0: [4 5 8 3 7 3 9 6 5 4 7 2 2 1 5 4]
1: [3 5 6 1 4 5 9 4 9 5 3 6 9 7 7 0]
2: [2 5 4 4 4 2 3 5 3 4 7 4 5 3 4 5]
3: [2 5 5 3 5 4 6 5 4 4 6 3 4 2 5 5]
4: [7 3 3 6 4 6 3 4 4 5 2 5 6 7 5 5]
5: [6 4 4 7 4 6 3 4 4 6 4 5 5 7 5 6]
6: [6 4 3 4 4 5 4 6 5 5 2 6 7 6 4 3]
7: [0 4 5 5 5 6 4 6 3 4 9 6 6 3 5 5]
8: [6 1 4 4 4 6 9 1 4 3 2 2 1 5 8 6]
9: [4 5 5 5 5 5 2 5 4 5 6 5 4 3 3 5]
10: [6 4 4 6 5 5 3 5 4 5 5 5 7 6 6 6]
11: [4 4 4 4 4 6 5 5 5 5 4 6 7 5 4 3]
12: [7 2 3 4 3 7 6 2 5 5 0 4 4 8 6 4]
13: [7 4 5 6 6 5 5 6 4 3 5 4 6 5 6 6]
14: [5 4 4 4 3 5 4 3 5 5 2 4 2 6 3 4]
15: [5 4 6 5 5 6 7 1 6 5 3 3 0 4 5 5]
16: [8 3 5 5 5 7 4 7 6 5 2 6 8 5 3 3]
17: [4 5 3 4 4 2 3 5 3 3 6 5 5 4 6 6]
18: [7 4 4 5 5 4 5 4 4 4 3 3 2 5 5 5]
19: [6 6 6 7 6 5 1 3 6 6 4 5 4 5 3 5]
20: [5 3 8 6 7 7 6 8 5 4 6 4 2 0 1 7]
21: [1 4 4 4 3 4 4 6 1 3 9 4 4 3 6 6]
22: [6 6 5 3 6 0 5 5 5 3 5 3 3 4 5 3]
23: [1 5 5 4 4 3 4 4 3 3 7 4 6 2 6 7]
24: [4 4 5 4 5 3 4 5 4 4 5 4 3 3 3 5]
25: [6 6 5 6 5 5 3 3 6 7 3 4 2 6 3 5]
26: [5 5 7 4 6 3 7 6 5 4 6 4 2 1 3 4]
27: [5 5 3 4 4 4 3 5 3 4 4 4 4 4 4 5]
28: [4 6 6 2 5 3 7 3 7 4 4 4 3 4 4 1]
29: [4 4 4 4 4 6 4 5 4 5 5 5 5 4 4 5]
30: [7 4 5 6 5 6 5 5 3 4 4 4 4 4 5 7]
31: [1 4 6 3 5 7 7 7 5 5 6 7 7 2 3 3]
32: [5 4 4 5 5 5 2 5 4 5 4 5 4 4 3 6]
33: [6 5 4 4 5 4 3 6 5 5 4 5 4 4 2 4]
34: [4 8 9 8 7 1 6 1 8 4 9 3 3 8 9 4]

[4 5 3 4 4 3 3 5 3 4 4 4 5 4 4 5] 27
[4 6 7 6 6 5 3 4 7 6 6 6 5 6 5 3] 19
[3 5 7 6 6 6 4 7 5 5 8 6 8 4 4 5] 7
[5 4 6 7 6 5 3 6 4 5 6 5 5 4 4 6] 9
[5 5 4 5 5 3 2 6 3 4 5 4 4 4 3 5] 27
[7 6 4 5 4 2 3 4 5 4 3 3 3 6 5 4] 18
[6 4 5 5 5 6 5 5 5 4 4 4 6 6 6 5] 13
[6 4 4 6 5 5 2 5 4 5 4 5 5 5 4 6] 32
[4 3 4 3 4 6 5 5 4 4 3 5 5 4 3 4] 29
[6 2 5 5 5 7 6 7 4 4 4 5 5 2 3 6] 30
[4 4 3 5 3 5 4 5 2 4 4 4 5 4 5 7] 27
[6 4 6 6 6 6 6 5 5 4 5 4 5 5 6 6] 13
[8 4 4 6 5 5 4 5 5 4 4 5 8 8 7 4] 10
[3 5 4 4 4 5 6 0 8 6 3 5 3 8 6 0] 28
[6 6 6 6 6 2 3 4 6 5 5 4 4 5 5 4] 19
[3 4 2 0 2 5 8 2 5 5 0 4 1 3 2 2] 14
[3 6 4 3 5 3 4 5 4 5 6 4 3 2 3 5] 24
[4 0 8 5 5 9 9 6 7 5 4 7 9 4 5 4] 31
[3 4 4 2 3 4 6 4 5 5 2 4 3 4 4 3] 14
[6 4 1 3 2 3 2 3 3 5 1 5 2 5 3 4] 14
[2 5 2 4 3 2 3 5 1 4 6 5 4 3 4 6] 2
[3 5 5 5 6 4 5 5 4 4 7 4 3 3 5 6] 3
[8 5 4 6 5 2 4 4 4 3 5 3 5 7 8 5] 13
[7 2 7 6 7 7 8 4 6 3 5 3 5 5 8 6] 13
[7 4 6 5 6 4 8 4 5 2 5 3 8 8 9 4] 13
